In the rows, 128 means zero.
A single turn carries every row of the set below to another of its rows. Some are shown first; where does it send the rows asked next?
vugi: [141 140 122  93  99  87 132 139 116 134 140 102 128]
sunit: [142 130 126 142 131 111 106 137 122  97 153 167 140]
gubi: [132 139 131 132 129 129  95 143 130  88 145 136 154]
Noza: [129 163 121 152 119 100 127 122 125 132 147 160 134]
vuna: [129 123 104 113 102 109 124  94 113 146 131 106 130]
vil: [121 102 147 145 136 113 118 148 131 133 146 131 154]
Zan: [144 137 124  98 107 132 123 135 152 163 141 146 147]
Lav: [128 121 130  89  98 137 126 143 128 150 157 156 129]
Zonuv: [118 106 144 155 137 115 113 138 130 127 150 131 148]
gilu: [ 97 126 129 147 103 130 129 151 113 131 152 116 143]
fulu: [141 163 111 143 108 142 111 121 120 114 129 142 156]
suda: [133 118 100 113  93 105 121 101  97 143 137 122 123]
Naved: [138 122 110 102 106 107 133  91 122 146 121 134 144]
reg: [135 141 104 105 106 103 122 102 117 138 143  95 129]
pum: [147 135 136  96  94 130 115 161 125 157 147 140 129]
Gazev: [139 147 104 101  96  99 118 113 110 124 140 106 118]
nat: [135 139 149 159 114 118 133 136 104 138 136 131 112]
Tikam: [142 131 130 131 132 108 110 137 127 102 148 174 146]
Tiz: [144 111 153 148 133 113 108 137 115 125 130 160 135]
mul: [142 112  99  98  93 117 119 114  89 138 141 135 147]
Teg: [153 122 128  97 106 153 121 129 125 159 146 146 140]
Tidiv: [124 129 125  81  93 110 117 125  91 122 144 124 123]
fot: [132 118 140 139 140 133 125 139 138  98 151 117 144]
puzi: [147 145 129 101 121  97 120 102 116 157 134 105 139]
nelo: [131 135 102 104  89  98 111 111  95 130 140 123 117]
Nudo: [151 146 144  92 116 130 124 135 138 157 154 141 122]
gad: [136 112 145 157 130 115 107 132 119 117 130 158 133]
Gab: [129 115 147 126 142 137 128 141 134 101 152 123 147]
ruped: [140 137 131 122 130 133  97 147 129  93 143 139 162]
bufu: [120 138 117 132 117 155 142 121 115 102 162 129 140]

fot goes to Zonuv
Tidiv goes to vugi
And these:
Teg goes to Lav
Tiz goes to Tikam
nelo goes to Gazev
gilu goes to nat

A single turn carries every row of the set below to another of its rows. Some are shown first; where does it send the rows asked next?
Fir: [149 150 109 115 110 148 155 128 132 136 107 134 143 113 140 133 122 117
 140 137 153 121 131 145 108 108 144]
letam: [120 115  87 118 134 131 128 131 103 119  89 110 152 126 131 120 115 104
 130 129 156 128 134 134 111 149 105]
nep: [137  76 143 140 136 125 119 157 139 169 134 127 124 125 107 133 146 133
 136 137 131 139 119 125 143 169 133]
Vose: [172 115 141 144  97 130 112 132 163 130 143 118 131 132 100 145 137 121
 145 116 103 134 125 129 142 123  91]
zeki: [116  77 149 150 123 120 116 147 158 146 133 133 111 117 102 137 159 133
 132 146 139 121 133 123 133 151 140]
Kudi: [143 141 134 157 155 120 103 123 132 116 148 111 133 125 106 132 118 139
 123 118 137 152 125 130 133 162  90]
Zerov: [165 109 124 130  99 141 113 133 149 120 123 112 131 130 107 127 128 108
 140 106 120 138 120 139 143 110  71]
Malar: [137 104 133 159 155 120 126 124 138 173 146 135 142  98 112 139 131 138
 135 133 120 143 129 133 133 152 151]
gire: [151 108 135 153 129 103 137 125 147 144 150 146 123 118 102 146 146 136
 149 138 108 121 134 118 150 124 154]
tunum: [124 103 118 115 103 136 135 135 116 103 113  99 128 144 116 108 132 104
 120 122 129 125 134 121 117 123  77]
Godu: [123  96 132 147 133 140 129 129 164 132 139 134 120 119 103 157 139 156
 129 119 117 119 129 122 160 153 146]
tus: [148 125 115 124 158 112 114 124 131 101 138  92 140 122 110 128 127 123
 130 113 137 143 125 141 119 137  75]
Ren: [146 156 126 135 119 131 149 126 135 151 122 145 150 102 135 144 123 126
 144 141 143 124 136 142 107 129 161]
tob: [124  98 140 130 148 112 119 161 128 135 141 141 114 110 113 132 153 131
 127 143 125 142 120 114 147 168 146]
Poda: [154 142 113 128 160 129 113 125 130  99 138 102 133 126 112 125 121 125
 128 118 145 152 120 136 125 139  84]
zes: [138 147 101 107 114 132 155 130 127 121 104 129 147 110 143 140 132 118
 140 133 148 114 138 145 109 113 147]
pafu: [141 101 100 106 145 118 131 126 131  95 113  99 143 137 111 129 132 108
 149 126 143 114 135 134 110 134  91]
garu: [122 113 139 189 126 123 115 120 126 156 138 127 121 129 105 130 142 146
 121 135 131 141 137 115 147 147 138]
Fikal: [121 140 105 118 142 127 138 123 125 102 109 144 135 108 127 129  93 131
 128 115 170 117 125 148 140 137 109]
sasa: [125 123 123 144  78 131 117 125 130 134 101 120 144 101 133 122 146  94
 130 129 134 131 142 144 107  96 110]
ziri: [120 133 154 160  69 143 116 131 138 133 119 143 135 101 128 126 142 108
 131 124 120 133 141 133 128 116 126]
rumu: [138 105 103 120 106 114 133 129 124 132 108 112 142 114 122 115 130  84
 127 143 126 129 137 131  90 105  94]
Vik: [111 113 146 151 119 133 137 139 119 141 140 153 121 106 120 127 136 139
 120 122 108 138 127 116 164 149 151]
vumol: [120 136 103 114 142 121 144 128 108 108 109 128 143 119 131 127  98 133
 126 109 163 118 126 149 140 146 105]
Bibe: [123 140 122 125 141 127 143 128 138 112 125 151 134 112 122 148  94 149
 129 111 151 111 123 142 151 161 126]
veg: [130  94 129 140 130  89 130 151 131 153 131 158 113 116 110 134 137 131
 131 153 138 123 124 118 151 151 148]
buf: [128 130 135 145  84 148 113 125 140 120 111 126 137  99 130 114 147  94
 133 127 134 138 140 141 110  97 112]
gide: [153 107 122 124  90 141 118 137 144 118 123  97 130 133 114 131 140 112
 127 107 112 136 125 134 134 111  73]
mazu: [127 103 137 150 117 116 133 152 135 156 131 134 105 132 112 134 156 139
 119 162 142 127 130 109 133 147 153]
gerit: [121 114  88  91 108 138 143 141 131 105  94 123 139 111 135 134 129  97
 126 134 128 117 133 127 111 125 120]

tob goes to zeki
tunum goes to gerit
And these:
Fikal goes to Zerov
Vik goes to Godu
tus goes to sasa
Kudi goes to ziri

